In the data rows, the value 128 means zero.
Here are some points, one per row:
[158, 129, 71, 122, 127, 163, 165, 101, 133, 94, 124, 143, 147, 153, 102, 129, 183, 191, 97, 144, 125, 113, 155,
 104, 102, 161, 69, 169, 125, 90, 128, 97, 127, 119, 136, 132, 149, 100, 113, 72, 141, 169, 189, 149, 116]
[74, 50, 141, 220, 122, 116, 90, 89, 140, 28, 161, 137, 120, 183, 132, 149, 101, 77, 101, 157, 132, 118, 188,
 156, 138, 100, 79, 77, 185, 128, 144, 117, 108, 145, 112, 108, 162, 130, 150, 127, 143, 159, 94, 97, 164]
[84, 172, 117, 111, 88, 150, 79, 117, 118, 137, 122, 162, 141, 53, 149, 142, 137, 94, 153, 136, 109, 133, 136,
 162, 90, 119, 158, 148, 115, 114, 142, 140, 64, 128, 99, 142, 156, 102, 161, 119, 165, 127, 153, 216, 96]
[142, 175, 140, 148, 105, 134, 141, 135, 186, 90, 144, 255, 102, 169, 142, 156, 128, 113, 110, 129, 107, 153, 93,
 113, 150, 129, 140, 134, 122, 141, 101, 109, 103, 99, 119, 142, 116, 162, 137, 182, 131, 130, 160, 101, 135]
[90, 57, 166, 56, 155, 125, 144, 138, 168, 168, 215, 132, 123, 75, 111, 126, 167, 152, 152, 118, 167, 123, 181,
 108, 139, 80, 72, 162, 125, 184, 120, 121, 153, 84, 128, 129, 93, 125, 94, 173, 185, 101, 150, 140, 123]
[208, 156, 198, 139, 145, 136, 106, 135, 126, 139, 132, 102, 114, 142, 121, 105, 132, 133, 120, 122, 142, 169, 153,
 191, 143, 167, 139, 125, 132, 159, 157, 174, 136, 119, 111, 165, 111, 80, 140, 101, 145, 174, 186, 135, 153]
[106, 83, 101, 157, 113, 95, 108, 165, 149, 180, 174, 78, 150, 169, 153, 121, 123, 127, 170, 161, 141, 154, 109,
 138, 144, 166, 157, 104, 121, 87, 142, 55, 90, 69, 161, 147, 166, 108, 111, 147, 86, 143, 201, 122, 118]
[48, 153, 121, 112, 126, 144, 198, 177, 91, 86, 133, 163, 107, 111, 123, 26, 101, 125, 145, 129, 124, 134, 130,
 112, 124, 125, 125, 113, 146, 114, 223, 150, 158, 134, 113, 143, 148, 130, 58, 176, 125, 167, 96, 100, 156]
[153, 133, 169, 166, 84, 141, 173, 119, 132, 189, 139, 128, 132, 135, 144, 134, 181, 149, 115, 142, 130, 137, 116,
 145, 173, 61, 133, 150, 133, 72, 174, 103, 164, 122, 152, 114, 140, 160, 145, 82, 122, 127, 106, 185, 155]
[148, 134, 136, 113, 122, 63, 79, 95, 107, 141, 99, 132, 154, 106, 146, 143, 198, 159, 105, 159, 118, 122, 100,
 141, 116, 76, 139, 124, 124, 134, 143, 129, 135, 142, 142, 202, 150, 127, 98, 126, 136, 153, 123, 48, 101]
[128, 116, 134, 134, 132, 130, 100, 119, 151, 146, 106, 183, 133, 105, 160, 64, 147, 107, 137, 143, 123, 100, 103,
 123, 153, 220, 107, 92, 114, 145, 133, 97, 118, 121, 185, 88, 101, 120, 150, 98, 158, 140, 52, 104, 138]
[139, 152, 137, 93, 103, 152, 127, 100, 67, 138, 166, 162, 143, 154, 86, 149, 173, 67, 148, 123, 157, 110, 160,
 138, 94, 139, 151, 67, 112, 116, 125, 135, 134, 203, 165, 116, 62, 168, 101, 112, 60, 103, 149, 128, 132]
[144, 199, 100, 180, 162, 96, 144, 57, 133, 151, 143, 73, 144, 114, 105, 93, 146, 107, 119, 136, 167, 92, 110,
 139, 139, 140, 129, 151, 139, 132, 125, 114, 106, 100, 77, 107, 99, 181, 106, 161, 158, 124, 130, 128, 115]
[175, 94, 105, 159, 155, 166, 134, 101, 58, 116, 174, 138, 175, 45, 152, 138, 103, 145, 130, 33, 50, 167, 109,
 140, 132, 122, 132, 128, 141, 170, 119, 74, 141, 71, 115, 121, 158, 97, 80, 127, 104, 87, 125, 121, 162]
[99, 181, 146, 117, 121, 143, 88, 96, 140, 209, 170, 99, 121, 182, 113, 172, 60, 143, 128, 66, 126, 94, 106,
 97, 111, 120, 103, 153, 102, 107, 161, 116, 129, 124, 115, 155, 134, 114, 136, 91, 133, 151, 104, 100, 143]
[126, 129, 105, 117, 181, 205, 92, 168, 86, 128, 100, 98, 62, 130, 152, 158, 115, 123, 133, 202, 103, 111, 148,
 139, 109, 98, 166, 159, 153, 126, 127, 50, 154, 123, 108, 121, 45, 136, 173, 129, 127, 150, 127, 112, 123]
[124, 112, 141, 125, 134, 7, 140, 214, 62, 125, 131, 139, 106, 100, 100, 104, 127, 124, 14, 47, 147, 98, 150,
 107, 114, 127, 151, 114, 115, 104, 118, 76, 131, 86, 115, 118, 135, 115, 181, 128, 143, 113, 147, 145, 121]
[168, 118, 116, 109, 127, 140, 110, 109, 153, 126, 131, 141, 86, 145, 123, 116, 112, 138, 126, 158, 147, 177, 101,
 99, 115, 145, 141, 47, 114, 112, 173, 139, 157, 127, 71, 98, 163, 125, 124, 106, 148, 44, 106, 130, 70]
[89, 54, 174, 119, 245, 128, 157, 66, 135, 51, 103, 138, 119, 151, 101, 131, 144, 142, 220, 128, 118, 77, 88,
 103, 130, 115, 205, 172, 69, 75, 129, 219, 142, 119, 141, 134, 101, 138, 187, 109, 91, 129, 135, 129, 133]
[103, 125, 72, 107, 97, 159, 94, 134, 152, 146, 126, 98, 126, 121, 111, 117, 130, 163, 72, 104, 69, 132, 143,
 178, 130, 127, 139, 73, 158, 110, 93, 214, 133, 54, 140, 125, 121, 173, 142, 136, 129, 142, 110, 128, 127]
[162, 66, 103, 137, 34, 158, 142, 156, 130, 97, 127, 98, 145, 121, 156, 134, 126, 68, 123, 131, 157, 76, 69,
 118, 103, 119, 107, 160, 115, 133, 119, 199, 156, 124, 83, 140, 53, 110, 151, 125, 105, 138, 130, 116, 119]
[124, 121, 136, 90, 101, 148, 180, 109, 103, 118, 91, 140, 156, 213, 124, 9, 69, 134, 134, 139, 149, 150, 145,
 121, 116, 92, 149, 111, 105, 239, 60, 87, 94, 121, 138, 149, 159, 144, 146, 109, 130, 86, 87, 142, 121]
[74, 143, 129, 155, 106, 130, 182, 110, 115, 135, 96, 80, 97, 97, 102, 212, 122, 120, 128, 139, 129, 126, 92,
 99, 162, 146, 137, 83, 131, 185, 118, 126, 142, 126, 180, 157, 125, 116, 108, 91, 176, 141, 177, 151, 124]
[153, 160, 82, 130, 159, 56, 123, 148, 90, 153, 171, 122, 122, 174, 174, 143, 125, 125, 128, 186, 82, 123, 128,
 108, 126, 115, 103, 145, 107, 147, 112, 193, 115, 136, 152, 92, 136, 82, 92, 137, 153, 112, 124, 164, 155]
[169, 121, 121, 140, 115, 116, 122, 179, 108, 140, 111, 103, 117, 152, 97, 133, 161, 160, 189, 66, 84, 120, 114,
 123, 136, 127, 85, 133, 158, 138, 154, 134, 78, 193, 132, 124, 151, 167, 157, 152, 191, 109, 145, 109, 122]
[217, 129, 123, 109, 116, 78, 130, 106, 168, 137, 111, 127, 118, 58, 110, 141, 35, 124, 149, 144, 133, 146, 150,
 107, 107, 100, 121, 137, 144, 108, 149, 135, 104, 127, 184, 102, 126, 154, 130, 121, 109, 190, 142, 127, 118]
[96, 106, 120, 115, 149, 120, 118, 101, 149, 179, 3, 150, 94, 171, 119, 141, 165, 71, 139, 95, 144, 167, 140,
 122, 119, 138, 85, 169, 156, 140, 129, 154, 136, 118, 113, 114, 128, 106, 104, 137, 47, 115, 127, 143, 126]
[124, 135, 136, 136, 201, 201, 133, 173, 210, 149, 141, 96, 147, 90, 141, 115, 140, 100, 65, 148, 120, 75, 110,
 111, 122, 117, 142, 123, 143, 152, 120, 159, 118, 217, 131, 131, 187, 127, 157, 138, 54, 117, 150, 125, 127]
[88, 103, 88, 149, 112, 108, 113, 116, 153, 142, 127, 163, 140, 116, 77, 134, 105, 202, 115, 140, 143, 177, 132,
 144, 154, 150, 180, 175, 109, 145, 113, 125, 151, 250, 104, 118, 69, 105, 129, 131, 94, 133, 104, 135, 124]
[113, 189, 172, 107, 82, 108, 98, 122, 167, 49, 137, 23, 110, 109, 118, 109, 147, 122, 130, 121, 86, 160, 137,
 114, 147, 130, 115, 178, 116, 85, 102, 102, 123, 132, 164, 125, 115, 99, 105, 110, 114, 86, 114, 114, 126]
[119, 117, 215, 143, 129, 169, 126, 154, 59, 138, 99, 174, 167, 119, 126, 118, 54, 143, 129, 156, 160, 102, 148,
 128, 144, 158, 109, 151, 159, 74, 54, 152, 154, 128, 135, 111, 164, 139, 86, 182, 159, 86, 120, 105, 104]
[130, 180, 73, 116, 153, 104, 123, 156, 158, 95, 96, 121, 160, 119, 211, 146, 109, 146, 173, 83, 170, 114, 139,
 172, 137, 100, 93, 65, 133, 107, 97, 109, 175, 151, 111, 140, 125, 116, 148, 138, 136, 129, 141, 151, 142]
[155, 132, 131, 96, 124, 138, 157, 161, 129, 101, 121, 108, 148, 147, 136, 215, 159, 124, 128, 134, 167, 167, 140,
 125, 107, 193, 167, 136, 103, 151, 125, 121, 106, 112, 104, 121, 177, 167, 119, 156, 132, 149, 14, 133, 131]
Along one direction, these points spread out more than along any other. Take the direction at right angles to it along which they spread out most. Go by this last direction. Where along it does each point below lie, from 0 to 99? 50 is the average, and the first point above lies past it. One standard deviation of the points above along it is 16.
[48, 153, 121, 112, 126, 144, 198, 177, 91, 86, 133, 163, 107, 111, 123, 26, 101, 125, 145, 129, 124, 134, 130,
 112, 124, 125, 125, 113, 146, 114, 223, 150, 158, 134, 113, 143, 148, 130, 58, 176, 125, 167, 96, 100, 156] 16
[124, 112, 141, 125, 134, 7, 140, 214, 62, 125, 131, 139, 106, 100, 100, 104, 127, 124, 14, 47, 147, 98, 150,
 107, 114, 127, 151, 114, 115, 104, 118, 76, 131, 86, 115, 118, 135, 115, 181, 128, 143, 113, 147, 145, 121] 43
[103, 125, 72, 107, 97, 159, 94, 134, 152, 146, 126, 98, 126, 121, 111, 117, 130, 163, 72, 104, 69, 132, 143,
 178, 130, 127, 139, 73, 158, 110, 93, 214, 133, 54, 140, 125, 121, 173, 142, 136, 129, 142, 110, 128, 127] 53
[106, 83, 101, 157, 113, 95, 108, 165, 149, 180, 174, 78, 150, 169, 153, 121, 123, 127, 170, 161, 141, 154, 109,
 138, 144, 166, 157, 104, 121, 87, 142, 55, 90, 69, 161, 147, 166, 108, 111, 147, 86, 143, 201, 122, 118] 62
[130, 180, 73, 116, 153, 104, 123, 156, 158, 95, 96, 121, 160, 119, 211, 146, 109, 146, 173, 83, 170, 114, 139,
 172, 137, 100, 93, 65, 133, 107, 97, 109, 175, 151, 111, 140, 125, 116, 148, 138, 136, 129, 141, 151, 142] 54
[148, 134, 136, 113, 122, 63, 79, 95, 107, 141, 99, 132, 154, 106, 146, 143, 198, 159, 105, 159, 118, 122, 100,
 141, 116, 76, 139, 124, 124, 134, 143, 129, 135, 142, 142, 202, 150, 127, 98, 126, 136, 153, 123, 48, 101] 65
[128, 116, 134, 134, 132, 130, 100, 119, 151, 146, 106, 183, 133, 105, 160, 64, 147, 107, 137, 143, 123, 100, 103,
 123, 153, 220, 107, 92, 114, 145, 133, 97, 118, 121, 185, 88, 101, 120, 150, 98, 158, 140, 52, 104, 138] 33
[144, 199, 100, 180, 162, 96, 144, 57, 133, 151, 143, 73, 144, 114, 105, 93, 146, 107, 119, 136, 167, 92, 110,
 139, 139, 140, 129, 151, 139, 132, 125, 114, 106, 100, 77, 107, 99, 181, 106, 161, 158, 124, 130, 128, 115] 58
[84, 172, 117, 111, 88, 150, 79, 117, 118, 137, 122, 162, 141, 53, 149, 142, 137, 94, 153, 136, 109, 133, 136,
 162, 90, 119, 158, 148, 115, 114, 142, 140, 64, 128, 99, 142, 156, 102, 161, 119, 165, 127, 153, 216, 96] 64
[124, 135, 136, 136, 201, 201, 133, 173, 210, 149, 141, 96, 147, 90, 141, 115, 140, 100, 65, 148, 120, 75, 110,
 111, 122, 117, 142, 123, 143, 152, 120, 159, 118, 217, 131, 131, 187, 127, 157, 138, 54, 117, 150, 125, 127] 57
[208, 156, 198, 139, 145, 136, 106, 135, 126, 139, 132, 102, 114, 142, 121, 105, 132, 133, 120, 122, 142, 169, 153,
 191, 143, 167, 139, 125, 132, 159, 157, 174, 136, 119, 111, 165, 111, 80, 140, 101, 145, 174, 186, 135, 153] 66
[74, 143, 129, 155, 106, 130, 182, 110, 115, 135, 96, 80, 97, 97, 102, 212, 122, 120, 128, 139, 129, 126, 92,
 99, 162, 146, 137, 83, 131, 185, 118, 126, 142, 126, 180, 157, 125, 116, 108, 91, 176, 141, 177, 151, 124] 65
[90, 57, 166, 56, 155, 125, 144, 138, 168, 168, 215, 132, 123, 75, 111, 126, 167, 152, 152, 118, 167, 123, 181,
 108, 139, 80, 72, 162, 125, 184, 120, 121, 153, 84, 128, 129, 93, 125, 94, 173, 185, 101, 150, 140, 123] 48
